One turning vector, and how many steps it has turned:
The counts run from 0 to 362.
[ 17  55  30  16   5 -22  -4  17  14 -10 -31  29  12  11  11   1  38 -10
  14   6  12 -68  -7  29   6  -1  17  -1   3  33   5  28 -28   4 -27   0
  21]
7
[ 27  23  26  18 -11 -30  -3  13 -10   5 -38  36  -7 -20  42   5  25  -1
  12  29  33 -44  -2   7 -24  28  19  10   0  19  -1  43  27   1  -1   1
  16]
109
[ 21   3 -28  -3  23 -34 -30  26 -13  21 -21 -18 -17 -53  -8   6  13  38
   5  27  24  39  22 -16  19  -2   6  12  11  -1 -10  22  15   7 -32 -22
  13]
78
[ 36  27   5  27  18 -16 -14  -3  24   2 -38  24 -15 -27  -3 -13  33 -13
 -10  11  31 -41  26   1 -19   7 -15 -21  -4  -5 -31  44   4 -21 -42 -31
   8]
326
[ 23  55 -17  19  16 -27 -22 -12 -18  38 -16   2   9 -17 -26  16  27  14
  14  36 -14 -10  -5  23  24 -11  10 -18  -5  21 -56  16   2  12 -13 -16
 -34]
241
[ 24  54  29  27   1 -21  -7  18  15  -2 -28  22  17  23   9  13  38  -7
  21  14   7 -65   1  22  13   2  17  -3  -7  29  -3  28 -33   5 -26   6
  15]
8
[-15  20 -29  39  -6 -29 -15  24 -14  28 -33 -37  18 -29   2  23  45   5
   6 -15  25 -35   0   4  -3 -14  15 -14   1  17 -11  20  -8  32 -38  35
 -14]
231
[  7  48 -12  17  -5 -53 -23  25 -33  22 -14   5   3  27  -9  41  32  22
  39  17  -5   1   4  17  16  14  25  13  -2  17  -5 -15   5  39 -22  -2
  -3]
254
[ 22  48  -4  38   6 -19 -32  19  35  -3 -22 -14 -17   1 -13  34   0  36
  40  -4 -20  17  11 -19  38  26   7  19 -15  17 -11  -2 -11   2 -25  -6
  34]
176
[-11 -14 -17   5   9 -30 -32  46  12 -21 -33  -1 -19 -20   3   5  51   7
 -14  -1  41 -28  10 -20 -12   5   3 -13   8  -5  20  21   1   4 -54   6
  31]
310
[ 15  16   0  25   4 -28 -14  16  17   2 -44 -24   6 -56  12   9  10  19
  24  -6  59 -13  28  15   0 -16  23  26   5  -2  19  18   5   3 -22  21
  34]
93
[  9   0  23   2  -5 -29 -51  14  11 -25 -31  33 -12 -39  -9 -27  57   6
  -9  10  11 -21  -9  38  22  -2  13 -13  -7  33  -3   8  -7  -9 -18  -9
  30]
286
[ 17   6 -12   4  -5 -37  -4  29 -18  17 -35 -20  -4  -4 -29  -4  36  19
   4  10 -11  -3 -16   2  29  15   3   8  30  50  -6  12 -11  37 -57 -19
   4]
268
[ 18  35 -28  -7  26 -32 -36   5  -7  -2 -12  -5   8 -40 -21  28  23  39
   3  55  31 -12 -16 -11  -1 -20  42  13 -12  -3  18  18  23  11   5  17
  11]
117
[  5  27 -27  39  -4 -28   5   8   7  19 -12 -26  -3   0  -5  29  37  -6
   1  -4  -9 -60 -10  -6  18  -3  11 -26 -13  19 -37  22  -1  28 -51   4
 -10]
228
[ 19  37  -1  36  22 -48 -16  11 -33   4 -38  10  10  -5  -8  12  42   7
 -22  -4  41  -6  29 -15  13  -6  21   9  -7  -2 -10   9   4  29 -27  41
 -13]
333
[  2  54 -33  10  17 -19 -21  21  24 -14 -16  -4 -26 -41 -23   6  14  -2
  -1  -2   8 -63 -14  19  -6   2  18 -18   3   4  -7  18  18 -13 -23 -39
  16]
223
[ 11  20  -5  10  10 -23 -34  19   1   8 -39   2  58 -26 -24  23  47  26
  27  34  22  10  16  13  12 -10  20 -15  -1   0   8  23  -5  16  -8  24
   0]
14
[ 19  48   4  40  -6 -22 -33  35  34  -7 -33   6 -28   6   2  24   2  21
  47 -12  -9  -1   5  -6   7  37  11  27 -11  10   8  -3 -11  -2 -23 -13
  49]
174
[ 22 -11  -3  12   0 -26 -39   3  18 -13 -38  -7  30 -45 -45  -9  47  35
  10  21   7  20  10  34  36 -13   8   2   3  17  -9  13  -1  29 -25  -3
   5]
282
[-19  28 -30   5  10 -17 -33  21  -9  16 -49 -14 -26 -13 -12   0  27  21
  -2  19  39 -36 -25 -15 -13  13  24  28  13  39  23  16  -6 -10 -20  34
  17]
131
[  4  20  -9  47 -11 -15 -44   4 -13  32 -37   3  20   2   0  18  48  36
  23  25   4  26   4 -14 -12  11   5  18 -27  13 -17  14 -16  24 -20  37
  -9]
153
[ 40  18 -11  16   6 -29 -32  35 -27   3  -5  -6 -10   2  -9   2  39  41
 -22  15 -17  15 -23 -40 -11  11  -4  11 -22  17  -9  14 -15  37 -52  -9
   3]
166
[ 14  30   5  51 -16 -18 -35  -9  -3  29 -35  12   3  26  12  22  49  18
  22  18  -3  -2  -7 -15  -6  21   2  10 -36  23 -27   7 -18  21 -28  31
  -1]
151
[  8  24   1   3  11 -24 -47  16   4  -3 -42  15  40 -47 -34   7  50  14
  23  30  24  11   6  31  -2  -8  19 -29   1   1  18  16   2  -8   1  12
  14]
16
[ 28  39  22  30   5 -22 -10  11  14   4 -21  12  35  25   8  27  43   8
  40  26   5 -41  15  14  21   0  17  -5 -12  21 -10  29 -25  26 -22  19
   4]
10
[  0  20 -29  39  -7 -31  -1  15  -4  21 -17 -32   6  -3  -1  29  39   1
   0  -6   3 -47  -6  -6  10  -9  14 -22  -9  20 -30  22  -1  37 -54  15
 -16]
229
[ 35  17  24  47 -17  -8  -9  30  17  -3 -42   8 -16 -26  25 -16  17   1
   2 -12 -13 -28   5  -5  13  35  -8 -11  -6  39 -32  46  -5  -5 -35 -21
  22]
187
[  9  36  -6  27  -3 -18 -40 -16  11 -16 -50  17 -13 -25 -35 -24  53   5
 -28 -10  21 -35 -33  12 -26   5   4  12 -13  20   1  -1  -5   1 -24   4
  15]
145
[ 21  25 -27  32   7 -11 -28 -21   4  -5 -47 -13  13 -36 -63 -14  41  35
 -19  12  19  -7 -24  -7 -15  -1  -4  13   5  14 -12  14   6  25 -30  -2
  -5]
142
[ 14  23  -5  23  -7 -21 -38  64  -2 -10 -28  -1 -11 -18  10   1  30  26
   0 -14  18  -3 -11 -11 -41  16  -4  25  -9   5  36  15 -16  20 -43  -2
  36]
170
[ 23  32  13  23   7 -29 -16 -12  41   2 -39   6 -14 -50   6  16   4   6
  36   9  35 -16  22  28  22  -6  21  11  -4  12 -12  14  14 -24  -4  -9
  42]
96
[ 35   6  -8  32   8 -41  14  26  -1  13 -14 -32   0  -9  20  19  19  25
   3   8  33 -26  16 -17  26 -11  14  32   1  15  -5  27 -11  41 -51  12
  13]
89
[ 24  30 -23  -1   8 -29 -29  16 -37  24  -9   4  11 -46 -21 -15  52  14
 -18  24  11 -14 -20  25 -33 -28   0 -14  -5  13 -12  29   0  21 -28 -11
 -20]
245
[ 34  39  14  25   0 -41  -4   0 -10   2 -30  25   3   7  21  38  16  20
  28  47  16 -29  10 -12  10  34  30  21  -2  13 -15  30  35  23   7   9
  -3]
112
[ 40  31   7  48  11 -46   5  -4 -13  -2 -37  19   4   7  -7  12  42  -2
 -13   1  23 -25  29 -15  19  16   2  -9   0   4 -38  24  18  28 -38   5
 -15]
330
[ 34  39   8  30   5 -10 -47  28  30 -21  -9  17   7 -46  26  10  10  23
  18  20   0 -25  15  23  -3  -3  15 -10 -42  -8  -7  34   4 -12  10  -3
  23]
198
[ 12  25   2  21   3 -29 -16  10  27   2 -45  -9   0 -60  12  13   9  13
  28  -1  60 -18  27  21   6 -13  20  24   3   3  12  16   5  -9 -12  10
  42]
94
[ -1   8  -9  49  -4 -32 -27  12  -4  22 -52  -9 -17  29 -12  -1  29   8
  12   6  11 -12  37   3  36  41 -11   3   1  35 -28  15  -2  12 -38  16
 -10]
49
[  2  24   2  18   2 -51 -49  31 -11  11 -15  32 -48  -1  43  15  28   5
   2   3  26 -10  24  18  -4   3  19  16 -37   6   4   0  -3 -14 -21   7
  30]
70
[ 37  48  -1  12   7 -47  -6  31 -18  24 -10   6 -45  11  19   6   4  -7
   1  19  25 -44   3  -7 -22  27  12   9 -25  25  13  22  -3  -9 -37 -15
  32]
352
[  8  34 -42  22  16 -17 -17  45   1  18 -11 -28   4 -10   9  44  -2  30
  32  36  -4 -18  18 -22  14  16  13  -4   3   2 -18  47  20  19 -15   1
 -17]
216
